In the data rows, 128 means zero.
The same things were measured in two ways. The second way is not exact.
First some of them both ways: the first way, then the second way, then a blank line.
array([110, 194, 119, 205, 103, 161, 115, 148])
array([124, 153, 151, 173, 120, 208,  51, 127])

array([164, 168, 138,  44,  83, 124, 110, 123])
array([191, 125, 157, 165, 129,  94, 169, 202])

array([179,  66,  88, 149, 178, 154, 149,  95])
array([ 86, 113,  25, 126,  93,  97, 139, 105])

array([167, 120,  63, 152, 164, 116, 150,  62])
array([118,  95,  51, 106,  47, 130, 129, 129])

array([137, 182,  93, 158, 153,  71, 151,  73])
array([156, 125, 117,  75,  27, 147,  99, 133])

array([152,  97, 189, 116, 153, 157, 182, 193])
array([131, 185,  95, 109, 224,  86, 105, 127])

array([109,  79, 146, 116,  51, 184, 131, 106])
array([112,  86, 116, 161, 203, 178, 193, 149])

Then 12 more things, the second way only, each followed by its number:
array([ 89, 145, 196, 137, 213,  91, 159, 118]) 0
array([ 88,  73, 117, 155,  56, 187, 139, 146]) 1
array([168, 144, 188,  50, 158, 112,  75, 105]) 2
array([131,  72,  60, 124,  53, 110, 155, 145]) 3
array([ 97, 146,  17, 139, 107, 105, 109, 110]) 4
array([119, 135, 241, 143,  93, 155, 124,  97]) 5
array([181,  81, 172, 173, 148, 167, 148, 187]) 6
array([163, 129,  58,  77,  51, 103, 108, 133]) 7
array([192, 147, 119, 138, 211, 118, 183, 129]) 8
array([167, 191,  57, 118,  91, 126,  68, 134]) 9
array([118, 109, 113, 196, 191, 112, 200, 165]) 10
array([ 87, 138,  51, 145,  78, 157,  76,  95]) 11
Which numbered row above is the same thing as each row below? Its number follows it:
array([ 72, 159, 158, 119, 147,  67, 173, 179]) 2
array([184, 183, 125, 158, 182, 140, 180, 120]) 9
array([135, 128,  66, 173,  91, 130,  93,  66]) 1
array([170, 151,  86, 131, 181,  93, 182,  86]) 7
Then 12 more things, the second way only, each followed by its number:
array([185, 135, 177,  68, 187,  72, 119, 132]) 0
array([193,  92, 194,  82,  96, 158,  99, 128]) 1
array([131, 147, 115,  89,  27, 163,  90, 119]) 2
array([112, 118, 208, 166, 189,  93, 178, 139]) 3
array([151, 146, 189,  54, 154, 132,  59, 109]) 4
array([ 58, 165, 145, 181, 194, 116, 176, 110]) 5
array([ 76, 142,  27, 157, 124, 144,  95, 119]) 6
array([ 87, 159, 203, 141, 202, 102, 162, 102]) 7
array([102, 147, 222, 177, 172, 114, 163, 108]) 8
array([105,  83,  84,  77,  33, 122, 129, 113]) 9
array([140, 147, 191,  69, 147, 126,  52,  91]) 10
array([111,  97, 112, 196, 149, 140, 215, 161]) 11
Which numbered row above is the same thing as each row below? Its number follows it:
array([101,  98, 166,  71,  83, 128,  67, 164]) 3
array([143, 110,  60, 148, 167,  79, 141,  72]) 9
array([184, 100, 103, 190, 152, 188, 148, 119]) 6
array([ 89, 115, 171, 106, 104, 133,  42, 169]) 8
